In the data rows, 128 means zero.
Some points, one per row:
[170, 101, 120, 130, 149, 108, 141, 118, 118, 114, 150, 108, 161, 129, 111, 125, 120, 150, 125, 108, 103, 106, 169,
 123, 171, 114, 155, 118, 129, 091]
[139, 129, 149, 140, 118, 133, 125, 133, 128, 145, 108, 104, 077, 127, 110, 129, 117, 120, 131, 110, 156, 135, 124,
 102, 089, 108, 126, 136, 173, 154]
[108, 082, 117, 121, 118, 106, 145, 151, 182, 178, 165, 085, 158, 140, 133, 137, 135, 148, 116, 107, 179, 135, 139,
 058, 111, 160, 111, 126, 116, 113]
[029, 161, 135, 123, 151, 135, 144, 146, 182, 177, 158, 122, 159, 098, 125, 123, 140, 102, 142, 105, 189, 195, 051,
 140, 006, 135, 159, 121, 120, 157]
[119, 122, 152, 134, 125, 145, 097, 103, 119, 091, 034, 103, 090, 098, 125, 129, 098, 132, 113, 121, 120, 102, 073,
 120, 174, 154, 053, 121, 152, 154]
[152, 105, 109, 146, 144, 133, 126, 117, 093, 150, 153, 176, 159, 175, 138, 113, 118, 119, 147, 111, 056, 138, 153,
 158, 170, 177, 131, 122, 099, 057]
[176, 093, 118, 116, 141, 123, 126, 117, 121, 130, 121, 189, 161, 173, 135, 128, 142, 127, 148, 114, 058, 126, 189,
 130, 164, 164, 168, 141, 116, 089]
[165, 113, 129, 129, 130, 116, 126, 108, 070, 132, 153, 210, 181, 189, 139, 125, 139, 127, 127, 141, 000, 160, 194,
 169, 156, 209, 166, 122, 102, 066]
[116, 087, 112, 117, 100, 137, 137, 160, 166, 136, 144, 134, 153, 135, 125, 109, 123, 126, 134, 127, 153, 103, 144,
 093, 134, 149, 130, 127, 120, 112]
[089, 145, 135, 125, 136, 147, 146, 136, 156, 160, 171, 098, 155, 096, 113, 147, 132, 144, 129, 128, 146, 160, 097,
 095, 046, 125, 151, 131, 168, 138]
[138, 099, 158, 123, 141, 152, 098, 105, 120, 113, 026, 098, 028, 095, 138, 137, 131, 127, 090, 117, 094, 144, 108,
 089, 131, 156, 051, 132, 149, 175]
[116, 120, 149, 120, 147, 152, 134, 110, 105, 118, 121, 112, 082, 096, 125, 133, 124, 127, 132, 114, 159, 107, 119,
 115, 106, 113, 112, 130, 176, 138]
[156, 107, 116, 131, 119, 137, 124, 129, 127, 130, 171, 126, 170, 119, 139, 146, 135, 147, 152, 104, 117, 120, 147,
 108, 209, 102, 104, 106, 100, 100]
[095, 176, 106, 103, 132, 094, 135, 169, 163, 151, 150, 255, 167, 228, 100, 149, 127, 140, 154, 130, 100, 174, 127,
 184, 140, 061, 171, 208, 073, 133]
[149, 083, 107, 131, 140, 120, 152, 128, 131, 130, 133, 120, 155, 139, 125, 157, 130, 137, 133, 112, 112, 138, 174,
 127, 166, 092, 144, 139, 109, 097]
[230, 147, 128, 119, 131, 144, 119, 114, 082, 059, 152, 185, 146, 121, 132, 137, 149, 136, 136, 177, 060, 125, 204,
 194, 110, 162, 162, 164, 106, 085]
[121, 055, 145, 160, 142, 130, 124, 112, 159, 112, 021, 086, 068, 093, 133, 142, 134, 114, 100, 131, 124, 194, 076,
 067, 080, 176, 076, 110, 162, 141]
[071, 096, 117, 114, 111, 112, 148, 136, 169, 159, 157, 123, 156, 165, 114, 131, 130, 118, 109, 102, 185, 148, 098,
 106, 101, 128, 135, 117, 126, 148]
[037, 255, 130, 116, 113, 156, 134, 138, 119, 176, 160, 196, 153, 088, 104, 129, 112, 128, 138, 160, 238, 155, 031,
 251, 000, 040, 164, 178, 147, 153]
[144, 095, 167, 118, 120, 115, 141, 104, 118, 138, 176, 108, 176, 089, 150, 148, 126, 111, 134, 111, 119, 097, 158,
 116, 172, 121, 126, 134, 111, 093]
[118, 080, 111, 134, 132, 087, 158, 140, 142, 169, 155, 104, 165, 161, 138, 123, 125, 136, 115, 131, 171, 123, 098,
 093, 155, 144, 128, 143, 117, 118]
[133, 157, 120, 136, 114, 147, 142, 140, 166, 132, 157, 169, 142, 162, 133, 133, 108, 139, 133, 138, 128, 150, 126,
 184, 140, 055, 145, 156, 133, 113]
[158, 094, 109, 126, 133, 118, 143, 104, 117, 117, 152, 140, 182, 148, 131, 145, 122, 137, 126, 118, 116, 113, 154,
 114, 169, 111, 148, 108, 103, 100]
[194, 128, 127, 136, 138, 128, 126, 131, 108, 076, 139, 115, 125, 100, 148, 135, 132, 121, 132, 158, 065, 080, 169,
 170, 162, 123, 131, 091, 122, 125]
[128, 092, 106, 123, 129, 104, 141, 132, 165, 149, 162, 125, 172, 138, 129, 127, 143, 109, 109, 114, 157, 117, 131,
 086, 148, 118, 131, 117, 110, 090]
[051, 127, 114, 124, 124, 117, 136, 159, 187, 141, 161, 165, 163, 126, 098, 113, 150, 119, 132, 119, 189, 140, 083,
 127, 078, 119, 161, 133, 120, 158]
[036, 125, 146, 137, 136, 129, 130, 152, 175, 171, 142, 075, 132, 098, 124, 118, 113, 138, 101, 117, 162, 219, 087,
 105, 009, 146, 101, 131, 151, 150]
[171, 155, 132, 121, 134, 151, 091, 128, 090, 071, 075, 107, 064, 110, 134, 137, 128, 117, 125, 110, 110, 077, 176,
 153, 190, 152, 114, 123, 123, 152]
[167, 184, 154, 130, 137, 127, 087, 129, 043, 123, 088, 082, 053, 122, 128, 138, 113, 131, 136, 164, 161, 121, 118,
 179, 088, 071, 141, 109, 161, 185]
[172, 134, 126, 134, 118, 143, 096, 110, 070, 122, 127, 106, 037, 093, 117, 137, 116, 107, 149, 136, 169, 119, 114,
 142, 110, 094, 127, 136, 154, 162]
[161, 143, 154, 130, 126, 120, 108, 108, 079, 093, 123, 088, 082, 101, 121, 107, 134, 101, 150, 138, 174, 090, 142,
 137, 119, 073, 139, 113, 167, 153]
[161, 117, 135, 134, 132, 144, 112, 110, 117, 079, 111, 105, 133, 106, 132, 128, 146, 121, 139, 110, 105, 092, 161,
 133, 174, 116, 109, 124, 151, 125]
[110, 122, 112, 132, 114, 123, 143, 117, 165, 145, 134, 109, 167, 101, 114, 132, 129, 128, 118, 125, 182, 139, 096,
 118, 073, 123, 110, 126, 151, 132]
Here are 24 more points, each followed by its number:
[206, 127, 122, 123, 121, 123, 113, 112, 126, 065, 145, 118, 125, 117, 145, 115, 124, 136, 130, 138, 074, 116, 172,
 160, 158, 119, 136, 137, 131, 111] 0
[061, 212, 150, 138, 134, 171, 141, 130, 107, 171, 152, 093, 082, 099, 129, 146, 132, 129, 144, 147, 182, 187, 045,
 176, 000, 105, 147, 137, 184, 164] 1
[104, 107, 123, 125, 137, 132, 141, 123, 167, 155, 101, 075, 133, 110, 101, 110, 139, 125, 108, 113, 154, 186, 093,
 082, 059, 146, 093, 125, 163, 152] 2
[191, 145, 114, 119, 143, 129, 117, 113, 103, 071, 146, 132, 104, 121, 142, 102, 139, 132, 117, 194, 076, 103, 189,
 170, 121, 111, 140, 132, 120, 128] 3
[072, 137, 141, 130, 118, 129, 152, 134, 185, 144, 157, 136, 151, 141, 114, 131, 122, 110, 136, 123, 194, 128, 114,
 113, 077, 132, 147, 128, 126, 128] 4
[155, 189, 140, 116, 105, 132, 149, 101, 134, 089, 151, 193, 152, 146, 151, 109, 140, 136, 139, 169, 103, 140, 184,
 196, 119, 063, 149, 157, 094, 124] 5
[084, 062, 133, 126, 142, 119, 155, 168, 184, 202, 159, 112, 147, 150, 137, 119, 131, 138, 091, 130, 170, 165, 108,
 047, 081, 158, 116, 122, 127, 134] 6
[174, 143, 144, 150, 133, 131, 129, 114, 089, 106, 141, 116, 137, 086, 127, 124, 134, 120, 139, 156, 112, 110, 147,
 162, 157, 069, 166, 125, 137, 125] 7
[186, 138, 127, 160, 116, 161, 073, 115, 029, 112, 000, 086, 000, 098, 111, 133, 121, 106, 132, 120, 123, 171, 119,
 137, 076, 094, 067, 144, 159, 211] 8
[014, 151, 142, 127, 126, 132, 112, 137, 116, 150, 020, 102, 127, 105, 145, 113, 119, 132, 062, 109, 130, 066, 036,
 153, 252, 186, 046, 125, 124, 128] 9
[072, 116, 120, 111, 123, 112, 132, 177, 186, 150, 147, 136, 161, 137, 153, 147, 109, 137, 140, 114, 200, 130, 098,
 093, 086, 125, 148, 112, 133, 170] 10
[119, 088, 113, 117, 126, 122, 144, 129, 150, 146, 153, 139, 144, 145, 111, 128, 136, 110, 120, 105, 162, 127, 141,
 125, 141, 104, 129, 132, 111, 137] 11
[187, 123, 135, 117, 121, 141, 094, 113, 114, 076, 133, 106, 119, 110, 158, 121, 142, 153, 150, 118, 106, 097, 172,
 103, 160, 128, 128, 114, 141, 117] 12
[167, 217, 127, 146, 134, 156, 085, 121, 032, 130, 133, 117, 048, 091, 130, 103, 143, 113, 137, 183, 133, 093, 128,
 193, 105, 043, 140, 120, 149, 172] 13
[083, 072, 123, 137, 128, 108, 163, 138, 162, 177, 157, 101, 141, 134, 115, 143, 097, 111, 115, 131, 188, 130, 084,
 035, 119, 161, 101, 111, 130, 121] 14
[087, 222, 150, 116, 129, 143, 146, 109, 088, 178, 135, 109, 089, 106, 118, 136, 123, 120, 141, 152, 173, 178, 068,
 187, 014, 102, 182, 132, 193, 156] 15
[093, 123, 117, 128, 137, 130, 135, 143, 162, 130, 143, 136, 159, 114, 111, 135, 115, 130, 142, 107, 183, 143, 115,
 107, 092, 104, 146, 133, 132, 138] 16
[169, 158, 153, 106, 134, 143, 102, 105, 111, 059, 079, 099, 117, 098, 149, 136, 117, 131, 131, 116, 126, 076, 162,
 117, 195, 128, 109, 134, 138, 142] 17
[147, 114, 129, 119, 108, 138, 111, 102, 130, 071, 112, 098, 112, 104, 124, 127, 114, 106, 154, 121, 104, 085, 179,
 112, 186, 135, 120, 130, 134, 136] 18
[121, 189, 118, 127, 138, 121, 105, 125, 054, 089, 150, 156, 158, 138, 145, 139, 133, 138, 138, 187, 000, 144, 195,
 196, 131, 255, 136, 113, 060, 072] 19
[110, 129, 141, 126, 127, 144, 112, 119, 120, 127, 086, 099, 128, 102, 134, 138, 127, 126, 104, 128, 154, 075, 110,
 122, 207, 144, 082, 128, 136, 134] 20
[180, 184, 167, 129, 123, 159, 042, 107, 030, 047, 056, 095, 013, 086, 158, 095, 128, 120, 145, 154, 093, 068, 202,
 160, 144, 147, 118, 117, 111, 164] 21
[044, 124, 115, 131, 128, 139, 123, 151, 195, 163, 140, 156, 153, 163, 118, 143, 122, 131, 120, 134, 194, 168, 074,
 068, 071, 151, 129, 119, 093, 136] 22
[154, 092, 144, 135, 129, 145, 126, 107, 128, 135, 058, 103, 052, 103, 118, 140, 119, 119, 117, 118, 143, 138, 126,
 086, 107, 115, 099, 123, 176, 169] 23
Which three of these numbered points are nearest to each point below, looking only along the 2 directions in which the first points spread most? Their numbers follow each, nearest first.
[160, 180, 113, 138, 141, 130, 115, 122, 076, 088, 171, 172, 147, 168, 136, 123, 119, 118, 154, 161, 000, 136, 193,
 211, 144, 255, 154, 133, 095, 055] > 19 0 5
[106, 049, 101, 123, 121, 105, 151, 193, 145, 227, 164, 201, 148, 255, 104, 123, 119, 159, 112, 121, 112, 146, 099,
 101, 182, 158, 133, 110, 057, 122] > 5 11 19
[151, 113, 137, 145, 127, 111, 106, 118, 061, 114, 080, 116, 035, 090, 110, 122, 154, 142, 147, 129, 149, 115, 116,
 125, 102, 109, 112, 134, 163, 187] > 23 9 13
[181, 104, 118, 129, 107, 132, 139, 102, 148, 074, 169, 115, 162, 095, 132, 122, 110, 131, 128, 148, 112, 095, 156,
 132, 172, 109, 140, 124, 109, 087] > 3 0 7
[031, 159, 134, 121, 118, 110, 144, 187, 216, 171, 134, 200, 148, 191, 111, 124, 113, 123, 135, 089, 204, 157, 050,
 114, 040, 125, 162, 137, 090, 146] > 22 10 4
[223, 134, 141, 117, 109, 133, 114, 100, 062, 068, 171, 122, 101, 103, 097, 119, 134, 133, 143, 153, 083, 106, 188,
 182, 137, 135, 165, 142, 134, 130] > 0 3 12
[183, 127, 132, 110, 130, 103, 146, 121, 084, 094, 149, 210, 153, 199, 133, 146, 133, 119, 126, 142, 018, 133, 203,
 151, 136, 196, 152, 146, 087, 062] > 19 5 0
[132, 137, 129, 120, 132, 132, 093, 124, 098, 101, 059, 108, 118, 093, 128, 128, 130, 126, 114, 135, 132, 111, 104,
 119, 212, 120, 104, 135, 108, 147] > 20 17 18
[176, 108, 119, 135, 123, 118, 137, 093, 115, 119, 146, 135, 152, 120, 132, 131, 126, 111, 125, 112, 113, 128, 165,
 124, 176, 126, 138, 141, 123, 099] > 3 0 7
[158, 100, 129, 124, 110, 124, 121, 119, 122, 088, 133, 113, 125, 098, 128, 127, 118, 117, 127, 118, 068, 086, 147,
 132, 205, 134, 123, 119, 129, 113] > 0 3 12
[043, 155, 149, 166, 111, 135, 063, 112, 073, 102, 000, 097, 000, 096, 130, 133, 134, 127, 078, 130, 059, 177, 045,
 115, 138, 191, 000, 100, 140, 226] > 8 23 9
[075, 170, 124, 118, 134, 132, 089, 125, 083, 102, 049, 101, 131, 108, 129, 143, 136, 128, 117, 106, 108, 080, 084,
 153, 230, 201, 048, 114, 097, 123] > 20 17 18
[118, 182, 106, 117, 121, 130, 104, 106, 071, 100, 132, 102, 154, 104, 149, 117, 115, 118, 129, 122, 035, 082, 103,
 196, 200, 249, 112, 113, 075, 080] > 0 3 12
[038, 162, 122, 110, 127, 117, 125, 183, 203, 161, 160, 168, 131, 163, 140, 108, 131, 123, 113, 101, 208, 160, 064,
 122, 066, 122, 155, 116, 101, 141] > 22 10 4
[104, 048, 147, 128, 155, 135, 156, 141, 175, 164, 068, 089, 132, 099, 090, 125, 133, 116, 101, 121, 144, 204, 084,
 040, 054, 199, 074, 114, 159, 125] > 2 14 15
[155, 160, 123, 117, 114, 137, 129, 121, 119, 091, 150, 164, 166, 097, 140, 135, 142, 157, 156, 145, 114, 113, 166,
 191, 152, 095, 193, 139, 143, 096] > 5 7 11
